A single turn carries every row of the set below to another of its rows. Some are shown first; where does it send the rows asked next?
z367: [ 56  27 -38   1  12  14   2  18 -28  -6 -14 -12 -20 -13   1  17 -19 -45
  -7 -15 -47   3 -27 -39 -13  18 -28  35 -15 -49 -12   9 -35 -35]
z467: [ 34   6 -45 -20  31  67  12  -4 -42 -31 -13 -33  -9   0   6  33 -16 -51
   4  15 -38   2  -6 -46  10 -20 -14  34  -7 -39 -60  22 -20 -40]
z660: [ 26  12  -8 -14  39  51  19 -13 -54 -39 -20 -12   4 -10  44   0 -18 -57
  21  11 -10   3  26 -68  17 -19   6  43 -18 -27 -36  18  13 -33]
z60: [ -1  13   9  39  -6 -19 -20  14 -16  -5 -14 -18  40   7 -30  14   7 -33
 -47  31 -24 -14  46   5  19 -37  -2 -11 -34  -8 -15  13 -48 -29]
z330: [ 13  29   4  -4  -2   6 -15  11 -34  10 -19 -31  43 -10 -37   3 -15 -48
  -7  41 -43 -12  59  -3  -2 -22  -3 -17 -11 -14  -6  11 -51 -30]
z71: [ 44  15  -7  -1  27  -1  38   7 -46 -26  -2  19 -14 -22  39   0 -11 -30
   0   5 -15   6  -3 -65 -16   6   4  42 -12 -26 -19  12  19 -24]
z790: [ 19  50 -40  28 -26  30  15  21 -13 -25 -12 -43 -15 -29  32  41  -5   2
 -46  -6 -21  19   2  -6   3 -22 -32  12 -34  23  30   6  -4 -10]
z615: [ 22 -27   5  14  -3  22  -5 -26   0 -18 -43 -51  -3  37   7 -19 -23  21
 -47  42 -22  -7  22  20 -10 -35 -24 -12 -48  -9 -35   9 -29   0]
z648: [  2  45 -15  43 -24  -1  -3 -27 -12 -17  27 -16  21  22   0  -3   5 -42
 -22  -2  17 -15  28   6  27 -29  -7  -1 -72  16   4  19  15 -14]
z803: [ 10  26  10  42  33  22   4 -62 -20  10  -4 -15  -4  37 -13  19 -17 -11
 -19  32  16   9  12  14 -16 -77 -31 -10 -56 -27 -29  12 -20  -4]
z368: [ 18  52  -7  26 -24  14  23 -21  -6 -13   5 -11  22  -1 -12 -10 -24 -31
 -25 -19  -3  -2  43  21  17   5 -26  14 -62  36   5   7  18  -2]
z638: [ 32  65  -9  46 -26  16  12   2 -21 -40 -35 -34   0 -33  29  33 -18   8
 -60  12 -17   5  11  18  -5 -30 -21   2 -33  50 -10   5 -13  -8]
z973: [ 46  35 -18   7  31 -15  14   5 -68 -27  11  -7 -26 -16  40   0  -4 -38
  -3  -3 -18 -20   7 -56  -8  20 -19  56 -16 -16  -6   8  13 -27]
z855: [ 41  16   2 -13  43  40  11  -3 -47 -29 -25 -26 -27   7  55  12 -42 -62
  20  23   2 -18  36 -59   7  -4 -15  29  -8 -20 -28  22  17 -27]
z817: [  9  35  19  35  14 -12 -22 -13 -50 -29 -14 -38 -13  -1  13  48 -22 -33
 -56  50  25 -19  45   8   6 -66  22  39  -3  25 -17  20 -10  -4]
z939: [ 18  40  -9  17 -24  -9  -3 -12   0   8  39   5   7   7 -13   2 -22 -54
  -2  -9  10 -12  25  -7  -5   4 -25  12 -45   7  21  20  10  -2]
z270: [ -3  25   2  19   0   3 -20  -2 -39 -25 -14 -51  -8  47  28  56  -5 -11
 -50  45  28 -16  36  -1  15 -79   9  27 -16   7 -18  16 -10  -6]
z131: [  8  29   3  20  -3  -4 -13  -8 -29  18 -10 -18  32   6 -63  -3 -13 -51
 -33  10 -27 -15  55  18  27 -20  13  24 -27   1 -12  -2 -37 -19]
z840: [ 49  29   8  25 -32   5   4 -58 -31 -17 -21 -65 -15  23  24 -17 -29 -32
 -34  30   7 -28   4  12  27 -22  52  39 -47  19   1  16 -13  -1]
z929: [ 27  14  30  34  60  42  18 -58 -17  12   8 -23 -27  20   5  25 -28 -15
  -5  41   8  -4  26 -16 -14 -46 -54   6 -27 -11 -28  13 -16  17]
z462: [ 67   6 -15  -8  34  17  27 -16 -32 -20  -3 -41 -59   5  39  13 -22 -28
  -4  19 -35 -19 -21 -50   3  14 -20  47 -14 -37 -27  33 -22 -17]
z441: [ 35 -16  22  16 -14  38  -3 -33   6 -43 -53 -58  -3   7  18  -8 -40 -11
 -42  35 -21   1  38  29 -17 -31 -23   9 -40  14 -28  28 -29   7]
z498: [ 47  27  -5 -23  38  38  32  -8 -49 -22  13   3  -4   9  22   4  -5 -43
  30  23 -28  -9   7 -52 -19   2   7  13   0 -25 -50   9   9 -24]
z133: [ 24  17 -45 -15  28  48  12  14 -51 -19 -26   6  -4 -20   5  15 -28 -59
   7   7 -17  17   7 -42 -10 -21   9  16  -9 -36 -30   8  17 -49]
z323: [ 41  62  37  30  18   0  32 -17 -38  18 -25 -26  12   3 -25  24  10   8
 -36  27 -49   5  19   8   1 -36  10  19 -10  -7 -11 -13 -70   0]
z405: [ 17 -18   4  -6   1  41   0 -42  10 -11 -35 -46 -21  33 -14 -10 -48   0
 -35  17 -12   0  39  33  -4 -31 -34  31 -43  -5 -29  24 -16  19]
z251: [ 45  63  23  51  -5  -4  34 -28 -27  14 -23 -19  25  15   3  14  13   5
 -28  30 -30   5  -8  -3   7 -41   6 -20 -48 -15  -6  -4 -57 -17]
z757: [ 62  62  22  46 -14  20  20 -38 -32   6 -25 -42   2   5   1  14  15 -10
 -16  23 -55  -2  -6  18  -5 -45  25   6 -33   4 -14  -4 -68  -3]
z29: [ 31 -24  -7   0  -7  61  -7 -27  -5  -9 -64 -70  -5  15  23 -14 -57  -3
 -28  30 -18  -7  28  -8  12 -17 -39  13 -39  -2 -25   1 -26  -2]
z734: [ 56  61  -1  30  16  12  40 -43 -44  27   1 -51  -5  -4 -13  24   5  -2
 -18  40 -53  -6 -17 -12   5 -29  -4   6 -27 -23  -3   5 -72 -14]
z815: [ 37  16 -32 -24  50  57   1  -8 -47 -25 -34 -48 -32  -9  10  10 -24 -49
  13  27 -53   1  11 -30  -6 -21 -14  12  -8 -53 -30  26 -27 -42]
z692: [ -8  33   6  12  25   9 -19  11 -66 -24 -13 -46 -15  -2  38  39   0 -15
 -32  41  12  -8  58 -22   2 -65   8  40   7  15  13   0   3  -4]
z959: [ 15  49 -13  29 -35   5  16   5 -16 -48 -15 -47  14   9  50  31   4  22
 -54  14  -7   3  15   3   6 -33 -31   3 -49  30  -1  14  -7  -9]
z747: [ 37  11  20 -13 -23   8  17 -30 -25  -7 -34 -63 -14  42  17 -26 -26  -3
 -32  32 -15 -27  39  11  30 -11  47  42 -27  18  -4  10 -16  11]
z22: [ 16  15  18  28 -10  -3 -39   2 -24  -4 -23 -15  25  -2 -36   0  -8 -41
 -25  26 -38 -22  56  29 -12 -35   2   3 -17  13 -35   5 -46 -12]
z243: [ 41  17 -54 -12  10  24  -2  14 -64 -34 -39 -53 -17 -18  35  22 -38 -43
 -18   2 -25 -10   5 -46  17  -3 -23  55 -20 -28 -19  18 -10 -49]
z659: [ 52   7 -46 -23   8   7  21  12 -42 -18   2  -4 -13  -8  -1  15 -16 -26
 -11   9 -44  -1 -29 -39 -23  12 -10  40  -5 -42 -44  17 -18 -33]
z393: [ 16  54  -7  24 -10   9  30   7 -24 -34 -12 -35  -5 -12  18  60 -17  12
 -66   6  -3  12  36  15   6 -37 -45  36 -27  38  -2  21  -2   2]
z704: [ 12  55   6  10   7  12  14 -15 -57  -8 -16 -57 -21  24  15  54 -13 -20
 -42  36  14 -10  47   4  34 -66  38  52  -6  23   2  14  -8  -1]
z449: [ 32  28  31  46  24  32   1 -69 -15  -5   5 -24 -27  26  -2  36 -15 -33
 -12  25   8   6  17  23 -25 -75 -23  26 -37  -6 -27  28 -25  17]
z941: [ 29  -8 -46  -6  17  21  12   8 -51 -35 -25 -20 -15 -31  21  19 -16 -35
 -24   2 -30  11 -10 -57  16 -17  -4  67 -17 -42 -28  24 -14 -43]
z940: [ 37  13  -5   2 -21  -6  -8 -42 -52   8 -11 -64 -19  37  36 -19 -25 -10
 -19  25   8 -37   6 -26  27 -15  30  68 -34  -1   8  -4 -16   5]
z626: [ 34  19   6  20 -20  11   7 -42 -26   0 -19 -58 -17  65  33 -15  -7  -5
 -27  38   7 -30   1  -1  28 -36  47  12 -46   7  -9  -5  -8   2]
z649: [ 22  30 -27  10  49  44  -4  30 -50 -22 -22  -7 -12 -29  14  16 -10 -71
   6  -4 -27   4  29 -44  -3  -7 -17  10  -4 -23 -10  -3  12 -44]
z994: [ 24  54 -14  49 -26   2 -14 -40 -14  -3  20   1   0   2 -16   0 -23 -47
 -18 -13  10 -18  12  26   0 -20 -11  16 -60  31 -14   8   7  -1]
z404: [ 56  -1  -7 -14  18  17  32 -12 -33 -38   6 -18 -11   3  40   8  -9 -25
   3   8 -33 -12 -13 -67   3  14 -20  63 -15 -30 -50  26 -18 -15]
z287: [ 49  40  12 -19  43  13   7 -14 -45  -9   3   2 -15   9  19  -8 -16 -52
  38  12 -27  -9  12 -45 -35   5 -16  19  -8 -48 -20  16 -11 -21]
z548: [ 28  57  24  30  35  53  34 -64 -13  13 -15 -21 -22  22  -8  25 -20   1
 -14  10  -6  25  14  19 -13 -60 -27  14 -39  -9 -17   4 -21  18]

z660 goes to z498
z959 goes to z615
z815 goes to z649
And these:
z405 goes to z131
z790 goes to z29
z840 goes to z757

